(in the rows, 128 means zero)
Each path below is one point turned by a fixed rotation once a step. After each direction that follows a path, write how fast that rotation turns it, in deg/step (0 if it stays still).
Each turn is a multiple of 5 degrees from 10 to 175, or 0.
Each row of a path follows its step; steps can be skipped.
Rotation 1:
step 2: [134 136 124 126 131 114 118 140 127 126 130 121 125 127 123 127 132 127
 125 129 128 120 137 123 130 127 130 129 122 119 136 118 126 125 134 132
 126 131 119 130 139 130 138 134 113 129 130 111 124 113 129 137 137 131
 134 127 135 127 128 131 112 125 133 135 129 124 121 133 121 128]
step 20: [123 133 131 126 133 123 110 130 123 129 142 119 120 123 133 125 125 128
 141 126 131 122 127 121 124 137 136 130 126 129 132 125 116 130 133 127
 127 133 126 128 125 129 138 128 127 131 127 108 136 127 126 130 134 143
 128 132 140 129 133 129 123 112 133 118 125 131 131 130 125 138]
step 23: [121 129 128 141 140 122 121 125 130 136 142 116 131 127 121 128 134 129
 128 114 120 123 126 125 129 135 128 131 124 132 137 124 123 139 135 139
 134 134 123 136 140 139 125 131 124 133 136 115 133 128 126 131 143 124
 132 131 127 132 129 130 119 124 126 128 127 135 132 139 132 124]
step 25: [111 125 130 121 129 119 123 135 116 135 128 134 129 118 122 117 135 129
 133 126 127 131 128 136 123 118 126 123 128 139 119 119 115 129 135 133
 115 123 131 125 131 130 132 135 121 134 128 129 130 128 133 135 133 136
 141 125 122 129 127 127 127 118 118 120 119 123 128 133 119 123]
step 26: [115 128 135 133 137 118 125 135 128 132 142 120 109 128 120 129 122 131
 135 127 131 127 128 130 125 126 125 131 120 129 130 117 115 125 133 132
 116 132 120 133 140 136 144 133 125 136 127 129 120 132 130 129 133 137
 128 127 131 124 116 124 126 136 124 127 126 135 129 135 129 127]
step 29: [132 136 130 140 138 121 118 126 128 138 136 121 128 125 131 126 132 128
 129 133 131 110 132 125 120 126 124 126 126 122 126 116 112 125 134 129
 121 132 132 136 139 133 130 137 130 130 126 117 120 133 132 127 125 143
 134 135 117 136 127 128 118 122 126 126 124 124 134 119 123 128]
step 30: [134 136 137 134 129 132 126 130 117 134 125 126 128 121 124 133 128 124
 136 132 136 118 135 123 117 126 120 123 123 121 126 123 122 133 134 134
 126 135 118 124 125 143 129 132 128 135 143 119 127 133 135 118 142 126
 133 118 126 131 120 123 123 121 116 128 130 126 135 135 135 120]
step 33: [130 141 136 125 131 119 120 137 120 144 132 127 128 128 129 132 134 125
 144 129 125 127 140 119 123 140 128 127 120 121 122 115 119 137 133 130
 121 118 127 135 122 127 140 125 123 133 130 135 126 135 137 128 135 126
 133 128 132 118 127 131 119 122 120 124 131 123 126 129 127 135]
step 37: [133 134 118 128 126 126 121 134 117 133 129 126 118 119 134 121 135 125
 132 128 125 130 134 126 124 132 131 132 126 142 121 130 112 131 132 128
 127 133 133 128 122 136 137 143 123 127 132 114 139 132 133 131 129 132
 148 130 120 128 124 129 122 131 124 121 135 118 131 135 135 124]
step 41: [120 130 124 121 132 110 118 135 122 131 135 128 134 119 131 123 127 118
 127 122 118 130 132 123 123 122 121 124 119 127 131 118 116 130 139 131
 124 123 123 133 143 141 137 135 121 124 130 122 136 119 131 130 132 139
 131 133 133 134 126 131 124 127 120 125 119 130 127 128 116 127]
Speeds:
[131 129 125 127 130 128 124 128 130 129 127 127 128 129 127 127 129 125
 126 130 125 126 126 129 131 128 125 130 128 126 129 128 130 128 126 130
 127 127 129 128 128 132 127 128 128 129 130 127 128 129 127 126 127 127
 131 128 129 129 129 125 129 128 128 130 125 128 128 127 126 128]	55
[130 128 129 127 131 126 128 128 131 129 126 130 130 128 125 126 130 130
 130 127 129 127 126 128 129 126 130 127 130 128 130 126 130 127 129 127
 129 129 130 128 127 126 129 128 128 130 128 126 130 127 128 128 128 129
 126 127 128 131 129 130 126 125 128 127 123 128 129 127 127 127]	160
[127 128 130 128 126 130 129 126 127 127 131 126 129 132 125 127 129 131
 127 130 128 128 128 127 129 127 128 127 129 129 129 130 130 129 127 131
 132 130 128 128 128 129 128 127 130 130 129 127 130 128 128 129 130 127
 127 128 128 126 126 127 126 127 130 126 128 131 125 127 127 129]	90
[128 129 130 129 129 129 127 130 128 127 128 128 129 125 129 129 128 128
 126 129 127 125 129 128 129 129 127 125 131 126 126 130 128 129 126 130
 129 131 125 125 129 128 131 126 128 125 127 126 129 127 129 130 125 127
 127 129 128 126 128 129 128 128 129 127 127 128 132 127 129 126]	40
Rotation 2:
step 0: [125 129 138 120 142 128 127 123 134 122 123 123 119 118 130 127 132 129
 135 136 126 112 134 123 143 137 124 142 129 118 127 134 125 127 131 125
 128 129 128 132 123 127 117 140 134 125 130 128 123 121 127 124 136 136
 130 123 138 126 128 136 126 125 123 125 126 142 123 125 120 113]
step 4: [126 128 131 125 129 145 123 124 129 130 114 127 129 134 134 121 118 125
 126 125 130 146 118 125 128 136 128 125 125 122 125 123 131 124 137 133
 129 121 125 142 119 133 119 125 134 139 129 124 127 133 123 124 126 135
 118 132 129 138 131 131 127 118 124 136 140 132 128 130 126 111]
step 6: [122 124 138 127 129 120 126 123 138 137 115 134 128 134 135 128 130 126
 130 112 128 133 131 132 132 126 126 132 128 124 123 113 122 132 120 133
 130 123 129 132 133 138 141 129 124 127 124 128 138 139 131 122 129 134
 121 126 140 127 125 133 120 126 133 125 122 129 112 124 123 113]
step 20: [121 132 126 128 136 132 131 127 129 127 129 126 115 126 126 114 127 141
 143 137 125 131 138 124 133 126 112 138 128 128 128 136 139 118 128 126
 124 138 128 136 134 113 125 124 126 124 134 133 121 131 128 131 132 135
 132 130 126 133 125 135 134 121 140 137 129 129 132 118 122 124]
step 22: [127 127 117 137 135 118 128 135 133 124 121 136 129 147 127 127 127 128
 138 131 140 127 126 121 122 135 115 125 137 132 123 122 138 131 124 134
 131 121 134 125 123 120 125 116 123 127 133 119 129 138 132 135 137 128
 122 123 125 133 135 141 124 131 128 143 128 132 134 133 128 130]
step 25: [115 129 138 127 126 124 135 123 132 135 112 130 124 124 123 124 122 133
 123 135 120 122 122 138 128 129 129 118 117 118 124 131 129 132 128 126
 134 126 122 130 135 122 132 137 132 124 126 128 126 134 133 133 123 126
 133 129 145 123 131 138 127 140 128 135 132 145 124 130 116 121]
step 32: [120 133 125 124 139 123 129 131 138 122 119 132 133 125 122 119 131 132
 111 135 138 115 132 126 139 143 121 127 128 122 139 145 125 129 129 129
 129 123 129 124 130 124 124 124 140 129 122 128 130 125 125 125 125 135
 138 126 132 128 124 131 124 133 123 132 138 125 126 114 131 118]
step 35: [135 134 133 122 130 115 125 125 133 143 132 126 130 139 135 123 126 131
 133 123 122 131 122 129 134 139 134 135 132 132 115 134 136 130 134 127
 133 111 124 134 130 130 116 121 132 116 129 125 136 126 134 135 129 134
 124 123 129 130 120 124 133 133 139 122 122 138 128 134 137 124]
step 36: [125 127 136 128 133 133 122 122 127 128 117 123 128 121 140 125 119 118
 126 132 116 125 126 118 138 138 127 124 131 115 118 131 120 121 142 125
 119 130 121 132 131 126 120 129 129 126 125 123 130 120 125 124 133 131
 117 135 130 126 124 135 130 123 122 132 122 141 115 131 122 121]
step 39: [129 141 126 132 137 130 128 132 131 134 124 134 132 141 120 128 128 133
 141 134 131 132 142 129 132 143 136 141 132 127 136 129 120 128 136 134
 129 127 127 128 130 122 133 124 129 129 133 132 132 136 122 115 125 139
 132 125 129 132 114 117 121 120 128 129 133 126 130 122 117 130]
Speeds:
[130 128 133 124 127 130 130 128 128 127 126 130 129 127 126 124 130 126
 129 130 129 130 128 128 127 128 128 127 128 126 127 127 127 129 128 128
 125 127 129 124 129 130 129 128 127 126 129 128 127 129 128 130 126 129
 130 127 128 128 130 128 126 128 129 127 131 127 128 126 126 127]	55
[127 129 129 128 128 128 128 128 128 127 127 128 129 126 128 131 129 127
 127 129 125 129 132 126 127 129 129 128 128 127 128 128 131 129 128 130
 125 126 129 132 126 128 128 129 127 127 129 129 126 130 127 130 127 125
 129 128 128 125 124 125 129 125 125 129 129 126 130 126 128 129]	135
[129 127 126 130 129 126 130 129 128 130 125 127 132 128 129 130 130 127
 130 126 128 127 129 130 126 128 128 127 127 129 126 126 127 129 125 125
 131 126 130 126 125 128 130 126 126 126 128 128 126 129 127 128 128 129
 127 129 127 126 129 125 127 129 130 130 127 129 127 126 127 129]	90
[130 128 126 126 129 131 128 131 128 128 127 128 126 129 129 129 131 126
 126 125 128 128 127 127 130 128 127 127 125 127 129 128 127 127 127 129
 127 127 127 131 127 128 131 131 128 127 128 128 125 126 128 126 125 126
 126 128 131 128 129 129 129 131 128 128 127 129 128 129 128 125]	170
[125 127 130 127 130 128 130 127 130 127 127 127 126 127 131 128 130 128
 130 127 127 127 129 130 127 127 127 123 131 127 128 128 126 128 128 129
 128 128 129 128 129 128 130 128 130 130 130 130 128 127 130 130 129 131
 126 128 128 127 127 127 130 129 126 125 126 129 127 127 130 128]	60
[129 126 129 127 127 130 127 128 131 127 128 127 130 127 128 128 130 127
 127 127 130 131 131 128 131 130 128 128 127 129 127 129 125 128 131 129
 133 127 126 129 129 130 127 128 125 128 127 128 127 128 130 125 132 130
 130 128 128 128 127 127 129 125 127 126 128 129 128 130 128 128]	10
[128 127 129 126 129 129 129 127 127 132 126 129 127 129 130 129 127 128
 125 125 125 128 125 129 125 129 130 127 127 127 126 128 129 129 133 128
 130 130 127 128 129 127 130 126 127 126 128 130 130 127 128 130 127 126
 128 126 127 130 128 129 125 125 126 129 128 129 127 128 129 128]	35
